(in the rows, 128 means zero)
Turns in one plane each, and the order they were made in; the first pair answered:
K_611:
[ 96 127 124 119 143 111 115 152 106 162 122 162 149 119 131] |-> [106 123 114 117 129 106 105 143 112 157 123 169 146 114 123]
[144 141 121 138 131 132 128 109 139 111 130 110 152 127 134] |-> [144 139 122 140 133 134 125 110 138 116 128 112 151 125 129]
[105 161 151 149  95 103  98 119 167 129 135 154  67 100 110] |-> [105 165 153 148 131 117 109 112 164 121 134 160  53 117 122]
[ 97 110 129  92 144 144 100 112  93  79 143 193 110 174 135] |-> [ 71 127 146  89 156 142 112 127  80  89 136 173 133 176 145]
K_567:
[ 95 125 162 135 151 126 125 133 140 142 144 161 129 144 115] |-> [115 111 149 130 164 131 120 125 140 136 143 172 122 148 111]
[139 117 126 127 175 145 137 149 105 112 144 131 153 149 129] |-> [108 144 151 126 161 141 135 163 108 123 136 119 163 144 130]
[118 149 164 140 149 129 130 113 122  92 161 114 188 154 140] |-> [ 87 173 185 151 129 123 127 126 143 106 150 130 156 139 135]
K_701:
[112 182 144 161 156 137 156 126 135 110 141 123 145 132 133] |-> [112 142 134 153 179 130 162 145 132 142 129 149 104 145 142]
[123 118 142 138 167 132 131 115 129 126 141 155  87 147 127] |-> [126  87 126 132 127  99 114 145 124 159 131 152 102 125 111]
[121 176 148 167  89 131 119 113 183 117 127 131 105  91 102] |-> [119 169 145 168 119 146 132 104 181 114 127 143  71 110 114]
K_216:
[154 109 101 141 144 140 116 129 150 129 115 144  70 144 131] |-> [125 145 131 151 164 138 152 155 132 147 111  83 119 144 153]
[117 115 131 117 140 125 119 151 115 142 115 147 124 154 133] |-> [117 160 143 131 128 138 116 121 132 113 126 123 149 148 131]
[168 105 101 133  82 115  99 119 136 114 137 141 134 144 104] |-> [135 103 119 127 109 108 134 167 103 158 118  99 164 146 125]
[ 98 136 149 129 117 124 143 148 134 149 116 126 133 117 128] |-> [113 143 143 134 101 131 124 125 152 121 125 147 114 114 115]

Between the rows of a pair lie 2 to 4 turns.
[178  97  69 144 158 105 150 121  90 110 144 132 127 132 130] |-> [112 114 109 136 150  87 165 170  71 160 118 113 142 124 138]	K_216 K_567 K_216 K_216
[116 172 137 138  63 124  81  86 178  86 135 166 116  96  79] |-> [107 195 145 162 105 153 105  78 187  89 134 158  79 114  99]	K_701 K_701 K_216 K_216
[153 119 115 136 134 121 151 138 108 144 134  71 169 125 133] |-> [130 158 131 140  76 120 121 119 137 121 133  95 169 110 114]	K_216 K_567 K_567
[100 192 158 152 160 174 138  78 164  88 132 134 100 141 143] |-> [136 164 138 138 113 129 125 112 129 101 146  59 217 107 134]	K_216 K_567 K_701 K_216
[ 90 155 139 144 107 114 146 181 144 164  96 115  91 113 133] |-> [101 170 134 157  80 115 134 163 166 145 101 115  97 103 124]	K_611 K_216
[ 86 100 121  75 163 138 119 111  91  96 125 228  67 194 125] |-> [102  82 110  81 124 124 109 122 112 114 113 237  51 172 106]	K_216 K_216 K_701
[125  92 123 119 162 120 134 158 112 157 124 149 107 146 140] |-> [125 105 124 113 124 104 125 162 104 146 130 111 171 123 133]	K_567 K_701
[133 178 134 118 101 132  92 146 126  83 118 107 185 101 133] |-> [137 151 128 111  87 109  90 168 120 107 115 105 184  95 121]	K_701 K_701 K_701 K_701
[126 163 135 144 165 145 157 127 113 134 127  67 161 132 156] |-> [126 175 133 146 166 150 152 114 122 119 132  78 154 134 157]	K_611 K_701
[103 157 147 164 103 132 148 150 159 166 113  89 113 111 141] |-> [143 122 125 149 128 121 156 151 121 162 126  59 154 120 151]	K_216 K_567 K_216 K_701
[106 138 140 134  75 119  99 123 170 133 116 171  74 113 106] |-> [ 79 158 166 139 110 112 143 166 135 176  99 112 119 114 133]	K_611 K_701 K_216
[181  92  97 133 181 103 154  94  86  71 147  85 151 148 158] |-> [121  82 125 114 206 101 168 131  64 117 113 115 110 169 173]	K_567 K_701 K_216 K_216
[198 126 103 135 112 111 141 101 129 105 137  63 174  96 124] |-> [198  76  88 119 183 123 154 110 113 127 127 116  99 138 141]	K_701 K_216
[129 153 128 107 148 159 141 118  76  84 147 103 177 129 147] |-> [103 184 146 125 141 173 134 100 116  77 133 152  94 130 136]	K_567 K_611 K_701 K_567
[158  73  85 110 182 118 130 126 105  98 132 133 131 149 127] |-> [140  73  98 104 168  94 131 155  90 123 126 111 169 137 128]	K_611 K_701
[ 79 142 148 138 176 152 159 129 154 142 105 161  28 164 152] |-> [108  70 112  97 106 104 100 144 139 143 115 205  47 145 112]	K_701 K_701 K_701 K_216
[ 83 187 159 107  80  95  86 120 134 116 124 126 193 132 132] |-> [ 91 103 137  85 147  77 120 167  93 186  99 144 142 162 150]	K_611 K_611 K_216
[ 95 118 136 131 172 129 150 145  99 151  99 156  76 144 151] |-> [107 119 130 131  67  82 109 156 118 148 106 133 135  91 116]	K_611 K_701 K_611
[154 121 106 150 139 143 139 130 123 140 152  85 130 125 143] |-> [126 138 120 146 161 155 143 128 120 132 147 107 109 143 156]	K_567 K_216 K_611 K_611
[159  86  91 115 127 105 116 135 123 129 127  98 133 136 133] |-> [114 139 134 126 113 102 129 156 126 137 119  71 155 123 138]	K_216 K_216 K_216 K_567
[ 96  75 137 127 143  97 118 153 143 152 109  92 156 132 113] |-> [101  75 129 135 128  95  99 148 167 150 105 123 123 125 102]	K_567 K_611
[137  74 115 111 179 143 130 126 107 121 133 169  84 158 141] |-> [ 97 132 144 140  90 130 106 129 166 126 117 178  72 108 113]	K_216 K_611 K_567 K_216
[158 157 132 139 105 109 143 105 121  83 141 115 152 118 109] |-> [160 139 127 134  90  94 136 120 119  96 137 111 154 111 103]	K_701 K_701 K_701 K_701
